(in the rows, 128 means zero)
Named turns come first, each shown by rows before and after it. Which turns, in which order, take the first row of each pair that follows to the second? Write the first one first, as in the answered first pair.
turn T:
[142 111  74 143 109 153 122 135 116 148 102 107  61 144 123 112] -> [164  98 119 149 108 165 116 139 148 160 115 125  78 156 164 105]
[117 116 174 136 142 115 117 121 133 154 127 159 163 124 133 147] -> [102 131 152 129 146 102 121 102 115 137 142 145 168 111 141 159]
[116 144 111 124 121 119 134 131 143 101 166  89 127 126 179 116] -> [ 99 148  81 124 108 118 137 147 118 109 139  77 104 120 119 115]
[110 142 119 121 135 121 163 123  99 108 124 139 161 107 102 131] -> [120 123 137 131 127 137 162 139 108 131 102 154 149 116  83 122]
turn U:
[105 135 146 102  99  95 157 101  93  83 133  65 112 127 151 103] -> [125 129 166 107  98 108 159 112 107  84 131  60 109 132 162  92]
[123 126 130 123 129 130 126 123 126 127 140 140 143 127 133 142] -> [122 128 139 124 128 132 127 124 131 131 138 140 143 123 135 141]
[109 133 139 118  86 117 146 163 112 143 107 132  88 117 120 106] -> [136 123 141 129  91 130 140 165 122 147  99 126  84 141 135  98]
turn F:
[ 96 148  97 121 114 120 132 135 100 119 118 141 116 114 122 152] -> [111 152  82 130 120 125 131 126 100 111 126 130 111 125 140 150]
[101 120 123 116 134  88 161 106 127 121 131 166 112  81 104 115] -> [130 139  93 124 146  97 159  95 124  90 131 126 103  89 134 102]
[131 134 204 111 138 138 153 147 164 136 142 143 191 106 147 120] -> [138 154 189 106 146 132 157 144 162 100 129 109 184  99 152 115]
[128 128 123 125 156 114 132 101 121 127 183 143 185 121 172 148] -> [107 128 137 114 152 101 136 112 121 136 168 155 190 100 141 149]
turn K:
[150 101 134 151 118 154 107 150 144 143 135 146  99 149 172 104] -> [135 135  90 146 165 125 106 113 111  96 151 128 143 137 172 135]
[124 128 140 127  97 116 148 119 141 126 172 141 108 115 183 107] -> [ 96 147 113 122 132  90 144  98 106 110 170 149 142 105 150 138]
[126 111 120 126 116 119 130 152 107 170 111 160 115 127  88 140] -> [165 120 119 131 104 139 136 146 138 145 134 116  85 135 169 113]
Pairs:
Between the rows of a pair lie 2 to 3 turns.
[103 107 175 139 116 125 140 171 174 142  40 120 141  96  74  75] -> [100 160 117 131 181  93 137 115 134  70  69  81 193  86 101 109]  K K
[165 125 115 135 127 134 124 152 127 120  84  96 107 135  92 120] -> [144 110 134 134 123 126 122 157 126 145  86 124 117 126  77 128]  F F F
[125 133  88 165 179 119 127 121 114 112 106 131 133 176 106 154] -> [118 119 127 159 144 129 134 158 130 140  76 137 107 157  72 131]  K F
[ 97 147  76 129  90 116 131 126 118 104 116  89 118 114  91 122] -> [125 147 127 131 109 122 130 109 162  98 166  99 154 126 191 123]  T T T
[ 93 162  76 100 130 104 148  95 111  76 187  94 146  89 167 141] -> [ 59 152  97  93 119  94 148 125  89 102 139 126 154  69  73 147]  F K F
[120 110 156 136 133 123 118 130 143 147 138 159 144 132 126 123] -> [132 124 130 140 152 121 114 113 130 123 145 147 156 141 141 131]  U K K
[129 137 181 155 128 132 142 150 130 113 119 110 116 132 127  90] -> [116 157 131 152 130 120 144 127 101  88 135  92 108 129 128 102]  F T T
[ 78 104 152 112 115  89 119 105  99 182 145 161 162 120  75 150] -> [105 115 173 106  81 113 143 146 129 158  90  98 106  96  63 101]  F K
[106 123 108 121 148 110 134  85 112 132 177 148 162 144 158 146] -> [112 150  98 122 156 107 139  81 110  99 163 115 157 131 160 138]  F F F
[133 158  83 128 109 118 155 122 103 108 104  72  90 120 139 111] -> [153 132 134 142 111 142 146 156 125 140  55 102 100 134 100  97]  K T F
[ 86 106 150 142 127 123 144 121 146 162 166 176 110 130 123 124] -> [ 82 116 134 139 111 125 155 117 148 149 177 151  88 126 139 114]  T T K
[ 89 121 126 109 119  84 132  89 105 131 193 162 166 117 162 152] -> [ 81 123 176  96  81  88 152 130 138 133 162 154 132  78 149 122]  K K F
[162 124 110 141  93 147 102 120 117 115 157 120  85 180 207 133] -> [ 95 145 128 113  93 111 113 159  83 115  76 136 104 118  53 145]  K K F
[139 156 176 142 144 139 123 116 181  80 111 108 119 118 202  78] -> [ 88 122 201 136 136 130 115 146 152 147  71 184 132 112  87 102]  K K
[142 146  88 149 164 138 142 120 122  89 127  89 117 140 143 122] -> [ 92 110 144 134 142 127 140 141 123 160 131 171 139 127  90 139]  F F
[164 142  80 157 147 134 126 106 102 116 117  99 141 158 141 127] -> [153 120  93 161 134 142 120 127  96 147  88 119 129 162  98 127]  T K
[184 124 125 141 125 153 122 127 142 129 104  95 100 150 161 103] -> [141 110 124 137 133 134 114 138 106 160  81 148 127 140  69 128]  K K
[185 114 101 156 115 173 120 124 133 128 125 103  95 177 168  99] -> [162 124  70 156 111 163 126 125 104 119 109  92  80 169 129 102]  T T T
[104 155 135 104 133  86 152 120 123 109 149 127 147  95 131 137] -> [120 138 164 109 108 105 156 133 153 124 155 127 127 103 165 116]  K T K
[146 113 181 127 151 128 113 130 162 121 128 156 150 156 162 131] -> [105 123 191 106 135 104 131 142 150 124 114 162 150 116 116 136]  F T K
[136 138 124 134 156 123 138 136 123 110 156 132 167 122 138 117] -> [131 136 127 132 142 122 140 140 128 111 164 121 148 117 155 105]  K K T
[151 158 159 130  88 110  99 156 149 126 149 134 130 118 124 118] -> [163 166 107 140 103 111  92 134 124 110 157 112 128 138 134 131]  K T F
[102 129 124 123 132 116 127 152 123 137 103 146 109 115  80 140] -> [147 136 142 133 147 137 120 140 165 111 135 123 114 131 178 122]  T K
[129 145 107 126 176 104 114  84  71 131 196 157 175 117 154 140] -> [112 161 170  97 119 103 152 155 106 126 100 120 126  46  79  89]  F K F
[147  84 175 131 128 147 106 147 166 193 138 200 119 178 119 120] -> [106 120 209  90 120 107 140 142 186 147 170 178 141 110 161 116]  T F K
[136  94 124 146 131 128 109 140 100 160 132 165 117 154  87 152] -> [154 136  93 144 147 126 121 136  98  91 111  89 104 135  93 132]  F F
[170 123 122 154 123 142 135 128 137 129 126 103 125 159 172  98] -> [105 154 110 130 146  90 141 115  99 105 132 118 164 108 114 132]  K U
[152 142 115 141 161 118 127  85 134 103 146 100 153 139 187 138] -> [149 139  88 151 175 118 115  84 103 109 116 106 160 146 132 152]  K F F
[164 114 114 164 124 156 120 140  68 164 119 154 128 157 138 142] -> [124 152 146 133 122 125 143 158  74 132  78 132 133  93  90 134]  K F F
[113 157 143 115 105 129 175 133 124 114 141 136  95 110 132 109] -> [108 154 141 117 106 131 172 143 114 122 119 135  91 116 100 109]  K T
[148 144 108 143 182 125 117 116 113  89  96 101 168 142  89 134] -> [128 115 170 132 119 141 134 170 141 141  80 132 124 120  67 106]  U K
[116 123 101 133 138 142 120 116  96 127 122 159 141 137 122 142] -> [138 127 109 136 124 156 125 115 114 115 131 138 122 141 170 125]  K K
[114 132  95 123 141  97 137 114  99 115 140 106 145  94 108 149] -> [139  90 171 130 108 129 139 147 145 169 144 142 133 112 140 126]  K T
[109 134 119 118  92 141 132 135 122 134 135 106  84 116 119 113] -> [ 99 133 104 119 108 131 122 129 100 141 133 126 106 120  88 129]  F K K
[ 92 143 118 101  74 115 152 142 130 119 152  93  79  95 138 113] -> [110 152  80 113  93 122 144 125 114 102 147  74  80 114 139 121]  K K F
[ 93 115 113 122 144 105 114 108  99 137 128 156 154 120  84 154] -> [129 110 126 134 138 133 112 138 113 140  79 129 127 127  60 129]  F T
[149  94 169 131  95 160 113 139 153 156  91 159 121 139 115  90] -> [146  95 155 135 119 149 108 104 154 147 152 174 154 153 172 118]  K F
[150 105 120 104 137 138  96 117 134 107 133 118  99 136 147 105] -> [116 110 105  94 132 112  98 109 114 113 156 131 110 125 128 126]  F T T
[104 120 113 102 158 106 139  98  76 118 149 166 126 138  92 136] -> [155 124 129 114 120 136 150 117 127 104 147 115  71 146 165  86]  F K K
[115 133  84 137 136 133 130 108  88 126 158 134 129 141 124 155] -> [116 104 129 134  97 151 136 149 112 164 128 150  99 139  96 132]  T K F
[151 133  79 148 150 127 127  96 113 103 153 116 132 161 163 144] -> [149  98  92 151 105 151 123 125 117 160 139 143  89 178 136 130]  T F K
[132 141 161 131 172 156 125  89 177 168 150 143 169 188 185 141] -> [112 125 177 132 166 155 124 103 170 194 137 171 168 186 140 146]  K K
[101 119 177 125 141 103 120 148 139 141 134 189 174 109 110 138] -> [106 155 132 113 127  96 140 118 142  87 174 120 149  94 181 127]  K T
[131 143 103 157 141 111 129 127  99 154 130 123 154 139  99 135] -> [121 136 162 143 117 114 142 148 140 169 136 138 151 120 119 124]  K T F
[152 118 114 157  68 154 144 176 134 145  62  86  38 109  93 118] -> [129 144  42 160 132 120 126 133  75 115  66  92  94 117  53 165]  U K K
[128 107  85 117 141 106 112 110 129 118 106  93 118 132 147 132] -> [137  84 114 129 136 121 100 120 144 153 112 123 120 152 154 130]  T F T
[145  95 128 142  94 157 120 116 141 178 169 157  96 179 191 122] -> [102 136 171 106 112 108 145 107 160 132 184 143 147 110 213 129]  F T K
[159 150  63 148 127 126 117 139 123 125  96 112 102 124 135 150] -> [158 122  89 153 123 131 109 135 136 165 127 155 117 151 159 160]  F T
[151 125 161 120 125 131 131 134 156 119 120 118 127 128 163 118] -> [124 107 147 121 146 117 119 125 123 141 120 157 155 136 111 150]  K F K
[126 133 147 112 156  84 100  77 132 128 132 154 165 122 111 144] -> [127 119 151 116 140  94  96  94 130 146 100 160 148 131  72 134]  T T
[166 110 119 163 121 145 168 175 130 128 121 112  84 138 102  95] -> [141  99 144 157 134 126 163 145 140 145 195 164 124 141 163 126]  T T F
[179 138  87 148 141 150 112 118 122 110 101 102 116 163 120 116] -> [178 132 125 146 161 148 110 112 141 117 127 132 160 165 151 128]  K T T
[141 152 171 110 148 140 133 124 163  89 101 138 170 116 167 116] -> [128 136 160 114 160 137 120 130 135 113  75 173 181 125  98 130]  K F K
[162 106  64 149 128 156  94 112  84 140 114 133  87 182 136 115] -> [153  99  66 149 127 152  92 120  75 148 106 142  95 175 118 121]  K K
[140 123 141 130 133 126 116 110 130 132 158 147 144 146 162 133] -> [133 119 118 132  95 141 128 136 118 143 129 126  86 139 119 115]  T T K
[102 160 127 109 169 103 123 120 108 114 101 116 184  85 103 141] -> [122 131 193 110 131 127 126 142 162 150 123 138 167  95 167 116]  K T
[124 115 123 135 155 109  97 114 120 121 167 152 170 143 152 142] -> [114  90 151 129 117 116  99 136 134 155 165 174 144 139 143 126]  K T K
[154 134 154 122 112 132 140 127 163 110 145 104 127 119 204 113] -> [116 152 167 103 120  99 148 126 151 103 147 116 157  87 174 128]  F F K
[125 103  95 150 121 146 108 120  78 173 112 155 108 156 121 139] -> [147 110 105 152 140 149 106 100 102 152 141 141 131 164 186 140]  T K
[149 142 113 139 167 159  80 112 116  96  82 144 187 146  89 140] -> [191 134 128 146 136 190  83 118 151 101 101 123 154 166 157 115]  F K K
[134 101 110 150 197 147 110 136 102 169  86 165 174 193  87 159] -> [144 144  86 146 212 138 125 136 101 108  54  99 165 162  83 144]  F F
[127 134 105 128 130 130 127 120  97  98 102 108 146 141 126 126] -> [147 119 133 133 120 144 126 130 122 113  98 116 143 152 152 110]  T K T
[160 109 125 150 128 158 119 159 117 156  79 138  97 148  98 117] -> [104 159 101 121 159 105 132 128  89 105  99 118 136 102  87 145]  K K U
[114  95  99 132 124 109 119 119 110 131 138 170 143 138 113 139] -> [126  88 117 137 127 116 114 116 124 136 143 178 150 145 132 135]  T T
[117 129 155 101 127 112 133 128 133 119 165 140 128 100 148 162] -> [137 139 120 110 123 122 138 141 118  94 118  94  89 101 112 147]  T T F
[106 118  55 142 101 132 124 116  81 126 136 117  76 139  73 137] -> [139 120 110 149 169 127 106  80 119 107 188 145 166 159 170 161]  T T K
[128 151 154 126 137 122 153 119 141 107 152 131 142 122 183 137] -> [102 139 156 120 144 110 141 121 129 128 150 160 159 122 149 152]  F K
[160 113 103 139 169 140 101 100  93 120 146 119 156 160 148 136] -> [171  86 143 145 128 166 104 131 118 158 131 134 127 166 147 114]  K K
[175 138 148 129 113 156 125 116 145 115 101 118  71  96 170 142] -> [153 137 137 122 123 137 123  92 134 120 149 135  92  95 197 166]  F T
[110 150 126 104 105 109 128 116 145 115 168  90 124 109 187 123] -> [ 91 114 161 105  74 115 124 150 142 169 137 138 116 109 120 123]  K K
[150 142 161 128 133 146 141 148 150  93  81  77 110 107 126 102] -> [174 113 162 146 136 163 123 129 162 124 125 112 119 155 184 112]  T F
[ 88 131  62 120 152 133 113 132 103  92 151 100 123 120  90 136] -> [119  80 156 131 120 173 105 177 164 157 150 151 110 144 128 112]  K T
